Small tables with named rows and columns. After each table, cells are looked up by row and column.

Table fov
         vamodot  fefod  rir  nuladi
tis          220     11  153      56
rubolak       42    125  174     118
ruk          133    119  127      85
sodu         121     37   99     160
vif           74     83   68     100
satipit      103    113  127     175
romi          91     48  115     172
kif          120     61  138     163
kozut        116     83   80     102
gipa          85     93  102     189
vonu         108     18  192      42
par           95    103  167     112

kif, nuladi: 163
par, vamodot: 95
romi, nuladi: 172
romi, vamodot: 91
kozut, rir: 80
gipa, vamodot: 85
vif, fefod: 83
kif, fefod: 61
par, nuladi: 112

labat:
,maso,nog,fozurot,ligisu,naf,bibiz,baderez
rusazi,-0.399,-0.228,-0.306,-0.026,0.426,0.431,0.502
sudizu,-0.468,-0.299,-0.654,-0.944,-0.309,0.580,-0.136
sagat,-0.482,-0.308,-0.663,-0.942,-0.301,0.580,-0.149

sudizu, nog => -0.299
sudizu, maso => -0.468
sagat, fozurot => -0.663
rusazi, ligisu => -0.026
rusazi, maso => -0.399
rusazi, bibiz => 0.431
sudizu, ligisu => -0.944
sagat, nog => -0.308
sagat, ligisu => -0.942
sudizu, naf => -0.309
sudizu, bibiz => 0.580
rusazi, naf => 0.426
rusazi, fozurot => -0.306
Row with the largest baderez: rusazi

Table poni
,rab,babigi,zofer,fos,nabu,muludud,pame,soneret,kot
ger,-0.05,0.13,0.14,0.51,0.01,0.24,0.42,0.34,0.26
fot,0.34,-0.01,0.44,0.25,0.55,-0.01,0.02,0.09,0.31
fulo,0.01,0.04,-0.01,0.13,-0.20,0.04,0.22,0.13,-0.02
bal,0.71,-0.44,0.88,0.27,0.61,-0.44,0.40,0.67,0.11
terulan,0.13,-0.13,0.24,0.27,0.42,-0.02,-0.14,0.27,0.09
degibe,-0.59,0.38,-0.61,-0.17,-0.19,0.54,-0.31,-0.02,-0.09
laf,0.31,-0.13,0.05,-0.16,-0.06,-0.29,-0.19,-0.27,-0.16
mul,0.01,0.69,0.23,-0.36,0.45,0.61,0.48,0.04,0.55

fulo, babigi -> 0.04
mul, muludud -> 0.61
terulan, kot -> 0.09
bal, kot -> 0.11
fulo, soneret -> 0.13
mul, babigi -> 0.69
terulan, zofer -> 0.24
fulo, zofer -> -0.01
ger, zofer -> 0.14
mul, soneret -> 0.04

pire:
          fab    muf  fivebag  bezazig    lig  benala
gol     35671  32038    29001    29383  29965   17470
nuvuko  13762  85176    53161    18795  22155   49941
vago    42691  33624    47440    25285  45046   23216
vuful   16241  53100     2106    23887  20173   41230

What is the fab of nuvuko in pire?
13762
What is the fab of gol in pire?
35671
What is the fivebag of vuful in pire?
2106
What is the benala of nuvuko in pire?
49941
What is the fivebag of nuvuko in pire?
53161
What is the fab of vuful in pire?
16241
What is the bezazig of vago in pire?
25285
What is the lig of vuful in pire?
20173
What is the fivebag of gol in pire?
29001
What is the benala of vuful in pire?
41230
What is the bezazig of gol in pire?
29383
What is the fivebag of vago in pire?
47440
What is the benala of gol in pire?
17470
What is the muf of gol in pire?
32038
What is the lig of nuvuko in pire?
22155

dum =
         fur  monibif  kivar  taz  dat  tus  zof  ses
nutab    0.2      0.6    0.4  0.9  0.3  0.3  0.6  0.5
pugu     0.2      0.2    0.3  0.2  0.3  0.2  0.2  0.3
molifam  0.3      0.2    0.3  0.3  0.3  0.2  0.3  0.2

nutab, ses => 0.5
pugu, taz => 0.2
pugu, tus => 0.2
molifam, ses => 0.2
pugu, ses => 0.3
nutab, monibif => 0.6
pugu, kivar => 0.3
molifam, tus => 0.2
nutab, taz => 0.9
molifam, taz => 0.3
molifam, zof => 0.3
pugu, monibif => 0.2
Row with the largest ses: nutab

limabos
fields: zuluge, fav, vasegut, pul
vanesog: [0.669, 0.200, 0.530, 0.245]
tal: [0.429, 0.730, 0.512, 0.498]
ganudo: [0.465, 0.693, 0.498, 0.689]
rad: [0.381, 0.232, 0.551, 0.506]
riz: [0.697, 0.599, 0.511, 0.225]
nud: [0.866, 0.367, 0.430, 0.202]

What is the fav of nud in limabos?
0.367
What is the vasegut of tal in limabos?
0.512
What is the vasegut of ganudo in limabos?
0.498
What is the fav of riz in limabos?
0.599
What is the pul of nud in limabos?
0.202
What is the zuluge of ganudo in limabos?
0.465
What is the pul of rad in limabos?
0.506
What is the fav of tal in limabos?
0.730
What is the pul of ganudo in limabos?
0.689
What is the zuluge of rad in limabos?
0.381
What is the fav of vanesog in limabos?
0.200
What is the vasegut of vanesog in limabos?
0.530
What is the zuluge of tal in limabos?
0.429
What is the vasegut of nud in limabos?
0.430

Table dod
|  | vig | kubiri | vila | ruv | dok | denud |
|---|---|---|---|---|---|---|
| zemud | 43 | 49 | 48 | 44 | 23 | 52 |
| guzemel | 80 | 36 | 36 | 43 | 35 | 74 |
| fuzel | 52 | 37 | 59 | 28 | 34 | 52 |
| zavugu | 59 | 33 | 26 | 63 | 56 | 75 |
| nerutes | 19 | 59 | 40 | 53 | 48 | 12 |
| fos | 29 | 61 | 60 | 32 | 36 | 13 |
| bom | 33 | 45 | 28 | 60 | 63 | 34 |
| guf | 45 | 52 | 51 | 40 | 45 | 29 |

dok of bom = 63
vila of nerutes = 40
vig of nerutes = 19
ruv of zavugu = 63
ruv of guzemel = 43
vig of fos = 29
vig of bom = 33
ruv of fuzel = 28
kubiri of bom = 45
dok of fos = 36
vila of bom = 28
ruv of zemud = 44
dok of nerutes = 48
denud of guzemel = 74
kubiri of nerutes = 59
ruv of bom = 60
ruv of fos = 32
Which row has the largest dok? bom

